One hidden rule gives every row of this table a label. Here are some rows, each with its label.
[ 14  11 -37 -13  32  13 -64  47] W
[ -2  -3  -1 -21  45  27 -34 -18] X
[ 10  -4 -32  33  -2 -27 -30  56] D
[ 61  28 -41  -4 -12  34 -44   8] D
[-29  36  23 -54 -51 -29   5 -34] C
[-16 -13  -5   9 -99 -57  15  30] C
[ 43  24 -49 -50  29  29 -80  27] D
[ -2 -34  41 -22   9 -25  83 -35] V
[-48  24  -7  27  52 -70   5   2] X
[ 28  20 -29 -16 -69 -18  -4  13] N
[-22  26 -54  54 -39 -26 -17   7] D
[ 59  -7 -58 -28 -23  32 -38   3] D
[ 20  48 -25 -36  27  16 -89  52] W
[ 14  -2  51 -25  41  13  17  35] V
[-20  20 -26 -12  22 -12 -38 -59] W
[ 47  38 -32  11  26  56 -56   7] D
[ -7 -17  35  39  28  47  34  21] V
[ 67 -38  49 -87  90  39 -53 -16] W
[-44  18 -24 -63  29 -67  -9 -74] X
[  4  -5  -6 -17 -21 -45  -6 -14] N
[-38  -4  42  -8 -11 -15  50   1] V
[ -7   2 -11 -29 -59 -82 -27   9] N
[  3  18 -24  34 -24  -2 -37  45] D
[ 50   7  -2 -18 -27   8 -35  14] N
[-30  39 -11  33 -34  -6 -10 -56] C
[-56   4  48  38 -29 -18  64  -4] V
[ 29 -22  44 -53  64  31 -25 -55] X
[ -2 -50 -30   6  36  63   4  23] W
[-70  11  -4  -3   7 -24  43 -55] X
[ 28   4   2 -21  56  51 -26 -12] W
[ 25  31 -23 -19  25  13 -68   3] W
[ 46   7 -35 -52  66  52 -70  14] W
[  3   3 -35  62   5  13  -6  40] W
[-60  -2  17   3  -7  13  83  -6] V
[-45  20  20  17 -96 -68  35 -43] C
[-24  38 -11   5 -41  -3  44 -43] C
[-39 -21 -21  28 -78 -29  51  75] C
[-36 -42  17   1  20  20  73  17] X
[-63  -6  12  23  16   0  52 -14] X
[ 19 -28  64  -1  23  25  27  30] V
[-25 -15  89 -38  56  43  37   9] V
[ 31 -35  -6  39 -13 -54  19  35] N
[-60  50 -21  26 -80 -69  29 -63] C
[ 11  43 -33  80   2  12 -32  60] D
[ 21 -31   4  33  12  -9  -1  37] D
[  8  21 -15 -24  19 -14   3  42] W
[ 12  -9 -50 -23 -10  18 -58  -7] D
[-57   2  67 -18  -8 -68  48 -18] V
[ 37  45 -15  37  -5  49 -31 -17] D
[ 37  28   3  18 -38 -28 -14  17] N
[-22   2 -25 -38  17 -65  -3 -20] W
[-64 -38  29 -30  22  -2  70 -14] V
[ -1  22 -25  54 -18   1  16  47] D
[ 36  31   9 -54 105  44 -62 -42] W
[ 11 -28  26 -19   7 -23   9  70] C
[-37   9  42  17  16 -23  83 -47] V
[-56  -5  15  37 -34 -28   4  17] V
[ 25   7  62 -67  62  -9 -37 -42] V
[ 12 -39  15  12 -10  -4   3  61] C
[   7    5    7   33 -101  -43   27  -18] C
[ 56 -27 -58  49 -55   4  -6  10] D
[-55  18  -6  33   6 -12  16 -21] X
[ 23 -36 -38  45 -38  -1 -17 -13] D
[-65  -6  37  33  22  34  70  53] V
[  4  20 -66  58  17  17 -57 -32] W
[ 56  -6 -21 -74  54  40 -64  -6] D
[ 55 -52  46 -83  76  17  15 -36] W
[-105   -3   29  -44   15  -53   33  -35] V
[ 59  17 -95  26 -20   9 -73  42] D
[-23  12  10  -8  19 -30  48 -43] X
[ 20 -25  36  23  20  80  54  50] V
[-31  -1  10  -6  50   3   4 -24] X
[ 22 -33  -2 -26 -63 -16  21 -19] N
Which label does each new row get?
[ 39  -9 -48 -23  46  40 -53  19] >> W
[ 44 -12 -58  39  -1  12 -21   7] >> D
[-56  71  55   8 -29  15  18 -48] >> V
[ 11  17  13 -46 -19  -8 -49 -26] >> C
[ 73   3  -7 -44  57  16 -84 -74] >> D
[ 45   8  -9   3 -12  31 -36  12] >> N
[-18   1 -45   8 -86 -45  11  -2] >> N
[-14 -37  44  -1 -25 -23  41  10] >> C
[ 40  25  13  72 -75 -57   9  82] >> N
[  8  -7  50   9 -22 -18  16  36] >> C
[ 43 -53  72 -22  65  11  12 -18] >> V
[-27 -21  44 -31  55 -20  22 -52] >> X
[-29   8 -21  33 -80 -87  21 -18] >> C
[ 17   9 -38 -63  58 103 -42 -62] >> W
[ 77  18 -36  17 -32  35 -63  30] >> D
[-26  -2 -28  56   8  14  37 -31] >> W
[ 44  -4  19  -7   2  32 -11 -11] >> N
[ -9 -21 -18  55  -7  11   0 103] >> W
[-42  13  47  71 -28 -27  70   9] >> V
[ 46   0 -46  63  32  77 -19 -45] >> D
[-93  23 -53  35 -28 -47 -10 113] >> X
[-18  23 -13  13  32  58 -19  11] >> X
[ 44   4 -78  54  -2 -10  -5  70] >> D
[ 35 -20  43  20  -1   0   5  88] >> C
[ 57 -70  63 -14  20  17  18   4] >> C
[ 55 -14 -10 -59  -9  44 -63 -16] >> D
[ 31   5 -13 -48 -41  -1 -24 -75] >> N
[-28  14   0  33  14  11  31  27] >> X
[  3 -26 -11  -7  36   3  14  -7] >> W
[-25  17   8 -14 -74 -66  35 -23] >> C
[ 47  26   5 -24  21  53 -45 -13] >> D
[ 35 -37  35   7 -69 -41  19  23] >> C
[ 92 -35  37 -33  44 127  -6 -66] >> D
[  -6   13  -34   89 -104  -48   24   15] >> N
[ 26  -9  18 -17  16   0 -44  12] >> N
[ -6 -20  41 -37 -17 -14  17 -42] >> C
[-21  41 -25  11 -33   8  -5  26] >> N
[-48  26 -32  38 -22 -31  36 -25] >> X
[-57  12  15  -7  26  -2  39 -25] >> X
[  40   -7  -13 -100   70    5  -57  -28] >> W
[ 21  12 -35 122 -39  18 -18 -36] >> D
[ 48 -15 -27 -69  42  39 -67  -5] >> D
[ 41 -61   0 -72  69  18 -26  21] >> W
The hidden rule looks at only part of the columns. Which column or columns, counting from 0, in order?
0 2 4
